In the data rows, zero lies at 4.5, halfway between 4 and 5.
Here are some rows, each followed by its group. Rows of different groups can look alike.
tensor([5, 5, 3, 6, 5, 6, 5, 6, 4, 4, 6, 7, 4, 5, 6, 5, 5, 4, 5, 6, 5, 6, 5, 5, 5, 6, 6, 5, 5, 4, 4, 6]) 0
tensor([3, 3, 3, 3, 3, 2, 1, 0, 4, 3, 2, 2, 6, 6, 3, 3, 5, 7, 3, 4, 8, 2, 7, 2, 4, 7, 3, 3, 7, 4, 2, 3]) 1
tensor([4, 6, 6, 3, 6, 5, 7, 6, 3, 4, 3, 4, 4, 5, 6, 3, 6, 6, 5, 3, 4, 4, 3, 5, 6, 6, 6, 4, 4, 6, 7, 5]) 0
tensor([6, 7, 6, 3, 4, 5, 4, 4, 6, 6, 4, 6, 2, 4, 5, 7, 3, 3, 5, 3, 6, 7, 6, 5, 4, 4, 6, 7, 4, 7, 4, 6]) 2
tensor([3, 1, 6, 3, 6, 2, 6, 3, 6, 2, 3, 3, 6, 7, 5, 3, 7, 3, 5, 2, 8, 2, 3, 3, 6, 5, 6, 6, 6, 3, 6, 3]) 3
tensor([3, 6, 6, 3, 5, 2, 2, 2, 3, 7, 2, 2, 4, 6, 2, 6, 4, 7, 4, 7, 4, 2, 7, 4, 1, 7, 3, 2, 5, 4, 2, 4]) 4
tensor([5, 6, 6, 7, 5, 6, 5, 6, 3, 6, 5, 6, 6, 3, 5, 3, 3, 6, 5, 6, 5, 3, 6, 5, 3, 7, 4, 4, 5, 4, 6, 5]) 0
tensor([3, 3, 7, 3, 7, 3, 3, 2, 2, 7, 3, 2, 2, 5, 2, 2, 6, 3, 9, 2, 5, 2, 2, 6, 2, 2, 2, 4, 1, 0, 3, 2]) 3
tensor([6, 6, 4, 6, 5, 6, 5, 5, 5, 6, 6, 6, 4, 5, 6, 5, 6, 4, 5, 4, 5, 7, 6, 5, 5, 5, 6, 6, 5, 5, 5, 6]) 0
tensor([6, 3, 3, 7, 6, 3, 5, 5, 3, 6, 3, 3, 7, 3, 3, 2, 4, 3, 6, 5, 7, 3, 7, 5, 3, 7, 3, 5, 6, 4, 6, 2]) 0
tensor([6, 4, 6, 3, 7, 3, 4, 4, 2, 7, 3, 3, 2, 3, 2, 3, 5, 2, 8, 3, 4, 2, 3, 7, 2, 2, 3, 3, 2, 1, 3, 4]) 3
tensor([5, 5, 5, 3, 7, 4, 7, 4, 3, 3, 3, 3, 3, 3, 5, 4, 7, 3, 4, 2, 3, 4, 2, 5, 7, 4, 4, 3, 3, 5, 7, 5]) 4
tensor([3, 1, 4, 2, 1, 6, 1, 0, 2, 2, 3, 2, 7, 3, 2, 6, 2, 2, 0, 3, 1, 2, 4, 0, 7, 2, 2, 2, 4, 5, 2, 5]) 5
tensor([2, 3, 3, 2, 2, 2, 3, 1, 5, 2, 2, 3, 6, 6, 3, 6, 3, 6, 3, 4, 8, 3, 6, 1, 7, 7, 3, 3, 7, 6, 2, 2]) 1
tensor([4, 3, 2, 5, 2, 3, 4, 6, 7, 2, 5, 5, 7, 2, 2, 7, 3, 3, 3, 7, 1, 6, 3, 5, 4, 4, 3, 3, 5, 7, 3, 3]) 6
tensor([3, 3, 3, 7, 2, 3, 5, 6, 7, 3, 3, 4, 7, 3, 3, 5, 3, 3, 3, 7, 2, 5, 3, 4, 2, 5, 3, 2, 5, 7, 4, 3]) 6
tensor([3, 6, 5, 4, 6, 5, 7, 5, 3, 3, 3, 4, 3, 6, 6, 4, 7, 5, 5, 3, 4, 6, 3, 5, 7, 6, 6, 4, 3, 5, 7, 5]) 4
tensor([3, 2, 7, 2, 3, 7, 4, 1, 2, 3, 7, 3, 6, 7, 3, 6, 2, 2, 1, 3, 3, 3, 7, 4, 7, 3, 2, 6, 4, 6, 2, 7]) 5
tensor([5, 5, 3, 6, 5, 6, 5, 5, 5, 6, 6, 7, 3, 5, 6, 4, 5, 4, 5, 5, 6, 7, 6, 4, 5, 6, 5, 5, 5, 4, 4, 6]) 2
tensor([3, 2, 7, 2, 3, 7, 4, 1, 2, 3, 7, 3, 6, 7, 3, 6, 2, 2, 1, 3, 3, 3, 7, 4, 7, 3, 2, 6, 4, 6, 2, 7]) 5
tensor([3, 6, 6, 3, 8, 5, 6, 3, 2, 5, 2, 3, 2, 3, 3, 3, 7, 5, 5, 2, 2, 6, 2, 5, 6, 3, 3, 3, 0, 4, 7, 3]) 4
tensor([6, 5, 4, 6, 5, 6, 5, 6, 3, 4, 6, 6, 6, 4, 5, 3, 6, 4, 5, 6, 5, 6, 5, 5, 5, 6, 5, 6, 5, 4, 6, 6]) 0
tensor([3, 3, 7, 4, 6, 3, 5, 4, 6, 3, 4, 5, 6, 6, 5, 3, 7, 3, 5, 3, 6, 3, 3, 4, 5, 6, 4, 7, 4, 4, 6, 3]) 3
tensor([6, 5, 4, 6, 5, 6, 5, 6, 4, 6, 6, 6, 6, 4, 6, 4, 6, 4, 5, 6, 5, 6, 5, 5, 5, 6, 6, 6, 5, 4, 6, 5]) 0
tensor([6, 6, 6, 3, 5, 4, 4, 5, 6, 6, 5, 7, 2, 3, 6, 4, 3, 3, 6, 3, 5, 5, 6, 5, 4, 3, 7, 7, 4, 6, 3, 4]) 2
tensor([4, 7, 7, 7, 5, 4, 7, 4, 3, 6, 3, 5, 3, 3, 4, 2, 3, 7, 6, 6, 3, 3, 4, 5, 3, 3, 3, 3, 6, 5, 6, 4]) 4
tensor([7, 7, 6, 3, 5, 4, 4, 4, 6, 6, 5, 6, 3, 3, 6, 6, 4, 3, 5, 3, 5, 6, 6, 5, 4, 4, 7, 7, 4, 6, 3, 5]) 4
tensor([4, 6, 5, 3, 4, 3, 3, 4, 7, 6, 4, 7, 2, 3, 5, 6, 3, 4, 6, 3, 6, 7, 6, 5, 4, 3, 7, 6, 3, 5, 3, 5]) 2
tensor([6, 7, 6, 5, 5, 5, 6, 5, 4, 7, 4, 4, 2, 7, 4, 5, 6, 6, 7, 4, 5, 3, 3, 6, 5, 3, 4, 6, 5, 4, 6, 5]) 2
tensor([6, 6, 4, 6, 5, 6, 5, 6, 4, 5, 6, 6, 5, 4, 6, 5, 6, 3, 5, 5, 5, 6, 5, 5, 5, 5, 6, 6, 5, 4, 6, 6]) 0
tensor([6, 7, 6, 3, 5, 5, 6, 5, 4, 6, 4, 5, 3, 6, 6, 6, 6, 6, 5, 3, 5, 6, 4, 5, 6, 5, 7, 6, 4, 6, 6, 6]) 4
tensor([2, 2, 2, 4, 4, 2, 4, 6, 7, 3, 2, 2, 5, 7, 2, 6, 3, 7, 2, 6, 4, 2, 7, 3, 3, 6, 4, 2, 5, 5, 3, 5]) 6
tensor([4, 3, 2, 7, 2, 2, 4, 6, 7, 2, 4, 4, 6, 2, 2, 6, 3, 3, 3, 7, 1, 4, 3, 5, 3, 3, 3, 3, 5, 6, 4, 3]) 6
tensor([2, 0, 2, 2, 0, 2, 0, 2, 3, 2, 2, 2, 6, 7, 3, 2, 2, 6, 0, 2, 7, 2, 3, 0, 7, 5, 7, 2, 8, 1, 2, 4]) 1
tensor([2, 3, 7, 3, 4, 6, 2, 4, 3, 7, 2, 2, 2, 2, 2, 2, 3, 4, 6, 4, 4, 2, 7, 7, 0, 3, 3, 2, 3, 6, 2, 2]) 5
tensor([5, 5, 3, 3, 3, 2, 6, 4, 3, 3, 3, 2, 2, 7, 4, 3, 3, 7, 5, 3, 7, 2, 2, 3, 6, 2, 4, 2, 7, 0, 6, 6]) 4
tensor([5, 6, 4, 5, 6, 6, 6, 6, 3, 4, 5, 6, 5, 6, 6, 5, 6, 5, 5, 5, 5, 6, 4, 5, 6, 6, 6, 6, 5, 4, 6, 6]) 0
tensor([7, 1, 6, 3, 8, 4, 6, 5, 6, 4, 4, 3, 3, 6, 3, 6, 3, 6, 6, 6, 2, 3, 3, 7, 1, 3, 3, 2, 1, 4, 6, 6]) 6
tensor([6, 5, 4, 6, 5, 5, 5, 6, 3, 6, 5, 6, 6, 3, 6, 3, 5, 4, 5, 6, 6, 4, 6, 5, 5, 7, 5, 6, 6, 4, 6, 5]) 0
tensor([3, 6, 3, 4, 7, 5, 6, 3, 4, 3, 2, 2, 2, 7, 3, 3, 7, 5, 6, 2, 3, 4, 2, 5, 6, 2, 2, 3, 1, 2, 7, 2]) 4
tensor([6, 5, 4, 7, 5, 6, 4, 6, 3, 6, 6, 6, 4, 3, 6, 3, 6, 4, 5, 6, 5, 6, 6, 5, 4, 6, 6, 5, 6, 4, 4, 5]) 0
tensor([3, 6, 7, 3, 6, 3, 3, 3, 6, 6, 3, 5, 3, 3, 6, 3, 6, 7, 7, 2, 5, 7, 3, 6, 6, 3, 6, 4, 0, 4, 5, 3]) 4
tensor([3, 6, 5, 3, 6, 4, 7, 5, 3, 3, 3, 4, 3, 5, 7, 4, 6, 4, 4, 3, 4, 4, 3, 5, 7, 4, 7, 4, 4, 5, 7, 5]) 2
tensor([3, 6, 6, 2, 7, 6, 0, 4, 5, 5, 2, 3, 2, 3, 2, 7, 4, 6, 8, 3, 4, 3, 2, 8, 1, 2, 3, 4, 1, 0, 3, 3]) 4
tensor([5, 3, 2, 4, 2, 2, 4, 5, 7, 2, 3, 4, 6, 2, 3, 7, 3, 4, 3, 7, 2, 4, 3, 5, 4, 6, 3, 3, 6, 7, 3, 3]) 6
tensor([6, 5, 3, 5, 4, 6, 6, 5, 6, 6, 6, 7, 3, 3, 5, 3, 4, 3, 5, 4, 5, 7, 7, 4, 4, 4, 6, 4, 4, 5, 3, 6]) 0
tensor([6, 5, 3, 7, 5, 6, 5, 5, 5, 6, 7, 7, 4, 5, 6, 3, 5, 5, 4, 5, 6, 7, 6, 4, 5, 7, 4, 4, 5, 4, 3, 6]) 0
tensor([2, 4, 3, 4, 2, 2, 3, 2, 6, 3, 2, 2, 6, 6, 2, 6, 3, 7, 3, 6, 7, 2, 7, 2, 4, 7, 3, 2, 7, 8, 3, 1]) 6
tensor([4, 6, 6, 3, 4, 3, 2, 3, 7, 6, 4, 7, 3, 3, 6, 6, 3, 6, 6, 2, 6, 7, 6, 5, 4, 3, 7, 6, 3, 5, 3, 5]) 2
tensor([4, 3, 2, 6, 2, 3, 4, 6, 6, 3, 5, 5, 6, 2, 3, 7, 3, 3, 3, 7, 1, 6, 3, 5, 3, 4, 3, 3, 5, 8, 4, 4]) 6
tensor([6, 6, 3, 6, 4, 3, 5, 6, 6, 5, 5, 4, 6, 3, 4, 6, 4, 6, 4, 7, 5, 3, 3, 4, 5, 3, 4, 4, 7, 2, 7, 5]) 0
tensor([3, 2, 7, 7, 6, 3, 6, 4, 5, 3, 3, 4, 7, 5, 4, 2, 3, 3, 7, 3, 7, 3, 6, 4, 3, 7, 3, 7, 4, 5, 6, 1]) 3
tensor([2, 3, 7, 7, 5, 3, 4, 4, 7, 7, 2, 2, 7, 6, 2, 2, 3, 6, 5, 6, 6, 2, 7, 4, 1, 7, 3, 5, 3, 5, 3, 0]) 3
tensor([2, 6, 3, 4, 6, 5, 5, 3, 4, 3, 2, 3, 3, 7, 4, 3, 7, 4, 4, 2, 2, 7, 2, 4, 6, 3, 3, 3, 0, 4, 7, 2]) 4
tensor([3, 3, 6, 7, 6, 3, 6, 4, 3, 6, 3, 3, 5, 7, 3, 2, 6, 2, 8, 3, 7, 2, 3, 5, 5, 3, 3, 7, 4, 3, 6, 2]) 3
tensor([2, 5, 3, 6, 1, 2, 2, 4, 6, 7, 3, 2, 6, 3, 2, 3, 3, 7, 3, 7, 1, 2, 3, 3, 0, 2, 2, 2, 4, 5, 3, 2]) 6
tensor([6, 5, 4, 3, 4, 3, 6, 4, 6, 6, 2, 3, 3, 4, 3, 7, 4, 7, 6, 7, 4, 3, 3, 4, 4, 4, 3, 2, 5, 6, 3, 2]) 6
tensor([4, 5, 7, 3, 7, 3, 4, 3, 2, 7, 3, 3, 3, 5, 3, 7, 7, 6, 6, 3, 4, 2, 2, 8, 5, 2, 3, 2, 2, 4, 5, 7]) 4
tensor([4, 7, 5, 4, 6, 4, 7, 4, 6, 4, 3, 6, 4, 6, 6, 4, 6, 6, 5, 6, 4, 5, 6, 4, 5, 4, 5, 6, 6, 6, 6, 4]) 4
tensor([2, 6, 6, 3, 6, 3, 1, 4, 7, 6, 3, 4, 4, 6, 4, 3, 4, 7, 7, 2, 6, 7, 3, 6, 5, 2, 4, 5, 0, 5, 5, 3]) 4
tensor([3, 3, 7, 2, 3, 7, 5, 1, 2, 3, 7, 3, 6, 7, 3, 6, 2, 2, 1, 3, 4, 4, 7, 5, 7, 3, 2, 7, 4, 6, 2, 6]) 5
tensor([5, 6, 3, 6, 5, 6, 5, 6, 4, 4, 6, 6, 4, 5, 6, 5, 6, 5, 5, 5, 5, 6, 5, 5, 5, 6, 6, 6, 5, 4, 6, 6]) 0
tensor([6, 6, 3, 5, 5, 6, 5, 6, 5, 5, 6, 6, 4, 5, 6, 5, 6, 4, 5, 5, 5, 6, 5, 5, 5, 6, 6, 6, 5, 5, 5, 6]) 0
tensor([4, 3, 3, 6, 5, 3, 3, 4, 2, 7, 3, 2, 2, 3, 2, 2, 3, 2, 9, 3, 4, 2, 3, 7, 1, 2, 2, 2, 3, 1, 2, 3]) 3
tensor([3, 2, 4, 2, 4, 2, 1, 0, 6, 3, 2, 2, 6, 6, 3, 6, 5, 7, 3, 4, 8, 2, 7, 3, 4, 5, 3, 2, 7, 4, 2, 4]) 1
tensor([7, 2, 6, 3, 7, 5, 4, 4, 4, 5, 7, 3, 6, 3, 4, 6, 7, 3, 5, 3, 4, 4, 3, 7, 5, 3, 4, 3, 4, 3, 5, 7]) 4
tensor([7, 6, 5, 3, 4, 4, 5, 4, 6, 6, 5, 6, 2, 3, 6, 6, 3, 3, 4, 3, 6, 7, 7, 4, 4, 4, 7, 7, 4, 7, 3, 6]) 2
tensor([5, 6, 4, 6, 5, 6, 5, 6, 3, 5, 6, 6, 5, 5, 6, 3, 6, 6, 5, 6, 5, 6, 4, 5, 5, 6, 6, 6, 5, 4, 6, 5]) 0
tensor([2, 6, 6, 4, 6, 3, 3, 3, 5, 6, 2, 3, 3, 6, 3, 3, 6, 7, 8, 2, 5, 3, 2, 7, 6, 2, 3, 3, 0, 2, 7, 1]) 3
tensor([4, 6, 6, 7, 5, 7, 3, 5, 6, 7, 6, 7, 5, 3, 7, 3, 5, 6, 6, 3, 5, 7, 4, 6, 4, 4, 5, 5, 3, 4, 3, 4]) 2
tensor([4, 5, 6, 6, 5, 7, 5, 6, 4, 7, 6, 6, 3, 2, 6, 2, 6, 3, 7, 4, 4, 5, 6, 6, 3, 3, 7, 5, 5, 5, 3, 5]) 2
tensor([7, 0, 3, 3, 5, 2, 3, 3, 6, 2, 5, 3, 7, 3, 3, 6, 3, 3, 4, 2, 3, 3, 3, 6, 3, 5, 4, 2, 6, 5, 3, 7]) 6
tensor([3, 3, 6, 2, 3, 7, 6, 2, 2, 5, 7, 3, 3, 7, 3, 7, 3, 2, 2, 6, 3, 4, 7, 7, 5, 2, 2, 7, 4, 5, 2, 6]) 5
tensor([7, 2, 5, 3, 7, 6, 3, 4, 3, 4, 7, 4, 7, 3, 3, 6, 7, 2, 5, 3, 4, 4, 3, 7, 5, 3, 3, 3, 5, 3, 4, 7]) 0
tensor([7, 6, 6, 3, 5, 4, 5, 5, 5, 4, 4, 5, 3, 3, 7, 6, 3, 3, 4, 3, 5, 6, 6, 5, 5, 6, 7, 7, 3, 8, 6, 6]) 2
tensor([5, 4, 2, 7, 2, 3, 5, 7, 7, 3, 7, 4, 3, 3, 3, 7, 3, 3, 4, 7, 2, 3, 2, 5, 4, 2, 3, 3, 6, 5, 6, 5]) 1
tensor([3, 6, 3, 7, 6, 7, 1, 4, 3, 4, 4, 4, 5, 4, 4, 3, 7, 3, 4, 2, 5, 7, 3, 4, 5, 3, 3, 5, 2, 2, 6, 3]) 0
tensor([4, 6, 5, 4, 6, 5, 7, 6, 3, 3, 3, 4, 3, 6, 7, 4, 6, 5, 4, 4, 4, 5, 3, 5, 7, 5, 7, 5, 4, 5, 7, 6]) 4
tensor([5, 6, 4, 6, 5, 7, 4, 6, 4, 6, 6, 7, 4, 4, 6, 3, 5, 5, 5, 5, 5, 6, 6, 5, 5, 6, 5, 6, 5, 4, 4, 6]) 0
tensor([5, 5, 5, 5, 6, 7, 5, 7, 6, 7, 7, 6, 3, 2, 5, 3, 6, 2, 6, 3, 4, 6, 6, 6, 4, 3, 7, 6, 5, 5, 3, 6]) 0
tensor([4, 6, 4, 6, 5, 6, 5, 6, 3, 4, 6, 6, 5, 6, 6, 5, 6, 5, 5, 6, 5, 5, 4, 5, 5, 6, 6, 6, 5, 4, 6, 6]) 0
tensor([3, 1, 3, 2, 1, 3, 3, 0, 2, 2, 2, 2, 6, 5, 3, 6, 3, 2, 1, 2, 5, 2, 6, 1, 8, 3, 2, 3, 7, 4, 2, 3]) 1
tensor([6, 3, 2, 5, 3, 2, 5, 5, 7, 3, 3, 4, 6, 3, 3, 7, 3, 6, 4, 7, 3, 4, 4, 4, 4, 7, 4, 3, 7, 7, 3, 3]) 6
tensor([2, 3, 7, 7, 3, 3, 2, 1, 2, 3, 3, 4, 6, 3, 3, 2, 3, 6, 4, 3, 4, 2, 3, 3, 0, 3, 3, 4, 2, 4, 4, 1]) 3
tensor([7, 5, 6, 6, 5, 5, 6, 6, 3, 7, 6, 4, 6, 3, 7, 2, 3, 6, 6, 6, 4, 3, 4, 5, 3, 6, 6, 4, 6, 2, 6, 5]) 1
tensor([5, 3, 6, 2, 8, 4, 2, 3, 2, 5, 3, 2, 2, 2, 3, 6, 6, 3, 6, 2, 2, 2, 2, 7, 3, 2, 3, 2, 1, 0, 3, 5]) 4
tensor([5, 6, 3, 6, 5, 6, 5, 6, 4, 4, 6, 6, 4, 5, 5, 5, 6, 4, 5, 6, 5, 6, 4, 5, 5, 6, 6, 6, 5, 4, 5, 6]) 4
Which 2 groups are nearest to each row below, nearest first, going by the distance to the group's nearest row?
tensor([3, 7, 6, 3, 7, 7, 6, 4, 3, 4, 2, 2, 2, 6, 3, 4, 7, 6, 5, 2, 2, 4, 2, 6, 5, 3, 3, 3, 0, 4, 7, 4]) -> 4 3
Which 3 groups are nearest to each row below, nearest first, going by the average distance to the group's rows?
tensor([3, 3, 6, 2, 2, 6, 4, 1, 2, 3, 6, 3, 7, 5, 3, 7, 2, 2, 1, 4, 3, 3, 7, 4, 7, 3, 2, 6, 5, 6, 3, 6]) -> 5 1 6
tensor([3, 3, 2, 6, 2, 3, 4, 7, 7, 2, 6, 3, 6, 2, 2, 7, 2, 2, 2, 7, 1, 5, 3, 4, 3, 3, 3, 2, 5, 6, 4, 4]) -> 6 0 1
Group 6 spreads out most along one direction. Which 3 other groups' directions of most spread are closest to that one, closest first?
4 3 2
Group 2 spreads out most along one direction. Which 3 other groups' directions of most spread are closest to that one, closest first?
0 1 6
Which 2 groups are nearest to each row below, nearest first, going by the average distance to the group's rows?
tensor([3, 4, 2, 3, 2, 3, 5, 5, 7, 2, 7, 5, 7, 2, 2, 6, 2, 2, 3, 7, 1, 6, 3, 4, 4, 4, 2, 3, 4, 9, 5, 4]) -> 6 0
tensor([3, 3, 2, 3, 2, 4, 5, 5, 6, 3, 7, 4, 7, 2, 2, 7, 2, 2, 2, 7, 1, 6, 3, 4, 5, 4, 2, 3, 4, 8, 4, 4]) -> 6 5
tensor([7, 2, 6, 3, 7, 5, 4, 4, 3, 6, 7, 3, 7, 3, 4, 6, 7, 3, 5, 2, 4, 6, 3, 6, 5, 4, 4, 3, 4, 3, 6, 6]) -> 0 4
tensor([4, 7, 3, 3, 5, 6, 6, 5, 7, 3, 3, 6, 2, 6, 4, 7, 5, 3, 5, 4, 5, 7, 4, 4, 4, 3, 4, 6, 6, 5, 6, 5]) -> 2 0
tensor([7, 1, 7, 2, 7, 3, 2, 2, 4, 6, 3, 2, 6, 6, 3, 7, 7, 2, 5, 2, 4, 2, 2, 5, 3, 2, 3, 3, 1, 0, 3, 6]) -> 3 4
tensor([2, 4, 3, 3, 5, 2, 5, 4, 6, 4, 2, 2, 3, 7, 3, 3, 4, 7, 4, 4, 7, 2, 7, 3, 4, 5, 5, 3, 7, 4, 3, 3]) -> 1 6
tensor([7, 5, 4, 3, 5, 3, 6, 6, 6, 3, 7, 3, 3, 6, 6, 6, 4, 6, 4, 6, 5, 3, 3, 4, 4, 2, 7, 3, 7, 0, 7, 6]) -> 0 2
tensor([2, 4, 4, 4, 7, 3, 5, 3, 6, 3, 3, 3, 3, 6, 4, 3, 7, 6, 7, 2, 4, 4, 2, 4, 7, 2, 3, 3, 0, 2, 7, 1]) -> 4 3
Which 3 other groups have their centres nearest to the centre of group 0, nearest first?
2 4 3
Which 3 groups are nearest to each row below, nearest first, going by the distance to the centre of the group?
tensor([7, 3, 6, 2, 6, 3, 4, 2, 2, 4, 2, 2, 3, 3, 3, 7, 7, 6, 6, 3, 7, 3, 3, 6, 5, 6, 6, 2, 6, 2, 2, 5]) -> 4 1 3
tensor([4, 7, 3, 3, 6, 5, 7, 5, 6, 3, 3, 5, 3, 6, 6, 6, 6, 6, 5, 6, 4, 6, 4, 4, 5, 4, 5, 6, 6, 5, 6, 5]) -> 4 0 2
Group 0 spreads out most along one direction. Which 3 other groups' directions of most spread are closest to that one, closest first?
4 2 1
Group 3 spreads out most along one direction. Which 3 other groups' directions of most spread are closest to that one, closest first?
4 5 6
Which 3 groups are nearest to each row below, nearest first, going by the distance to the group's nearest row?
tensor([2, 1, 6, 2, 2, 7, 1, 1, 2, 2, 5, 2, 7, 6, 3, 3, 2, 2, 0, 2, 2, 3, 5, 1, 8, 2, 2, 3, 3, 5, 2, 7]) -> 5 1 6
tensor([7, 3, 3, 4, 6, 3, 6, 4, 3, 3, 3, 3, 7, 6, 4, 2, 6, 4, 6, 3, 8, 3, 7, 4, 5, 7, 4, 4, 6, 3, 6, 3]) -> 0 3 1
tensor([6, 6, 3, 6, 2, 2, 5, 3, 6, 4, 3, 3, 3, 3, 3, 7, 5, 6, 6, 6, 7, 3, 2, 5, 6, 3, 3, 3, 7, 5, 3, 2]) -> 6 0 1
tensor([3, 4, 6, 2, 3, 7, 6, 3, 2, 4, 6, 3, 4, 7, 3, 7, 2, 2, 2, 6, 3, 4, 7, 7, 5, 3, 2, 7, 4, 5, 2, 6]) -> 5 2 0
tensor([3, 3, 3, 3, 1, 2, 3, 2, 6, 2, 2, 3, 7, 3, 3, 7, 3, 6, 3, 6, 7, 3, 6, 1, 7, 6, 3, 3, 8, 7, 3, 2]) -> 1 6 0
tensor([2, 6, 6, 3, 7, 3, 3, 3, 4, 4, 3, 3, 3, 3, 4, 3, 7, 6, 6, 2, 4, 5, 2, 6, 7, 2, 4, 3, 0, 3, 7, 1]) -> 3 4 0
tensor([7, 4, 6, 4, 5, 3, 1, 2, 4, 7, 4, 3, 7, 6, 2, 7, 6, 5, 4, 5, 5, 2, 3, 6, 3, 2, 3, 3, 5, 4, 3, 8]) -> 4 0 6
tensor([6, 5, 5, 7, 5, 6, 5, 6, 3, 6, 6, 6, 6, 3, 7, 3, 4, 6, 5, 6, 5, 5, 5, 5, 4, 7, 5, 5, 5, 4, 6, 5]) -> 0 1 4
Which 3 other groups have their centres nearest to the centre of group 2, nearest first?
0 4 3
Group 4 spreads out most along one direction. Which 3 other groups' directions of most spread are closest to that one, closest first?
3 0 5
Which 3 other groups have their centres nearest to the centre of group 6, nearest first?
1 4 0
Which 3 other groups have their centres nearest to the centre of group 3, nearest first?
4 1 0
Which 2 groups are nearest to each row below, nearest first, going by the distance to the centre of the group?
tensor([3, 4, 2, 5, 2, 3, 4, 6, 6, 3, 7, 5, 6, 2, 2, 7, 2, 2, 3, 7, 1, 6, 2, 5, 3, 3, 2, 3, 4, 7, 3, 3]) -> 6 0
tensor([6, 6, 7, 3, 5, 5, 5, 6, 6, 7, 5, 5, 2, 3, 5, 3, 5, 3, 7, 3, 5, 3, 6, 7, 4, 3, 7, 7, 4, 6, 3, 5]) -> 2 0
tensor([7, 5, 7, 6, 3, 6, 3, 5, 2, 7, 4, 5, 3, 2, 7, 2, 3, 7, 5, 6, 2, 3, 3, 5, 0, 6, 5, 3, 4, 2, 3, 3]) -> 0 4
tensor([7, 6, 7, 6, 4, 7, 4, 6, 3, 7, 6, 6, 3, 2, 7, 2, 3, 6, 6, 6, 4, 5, 6, 5, 2, 5, 6, 4, 5, 4, 3, 4]) -> 0 2
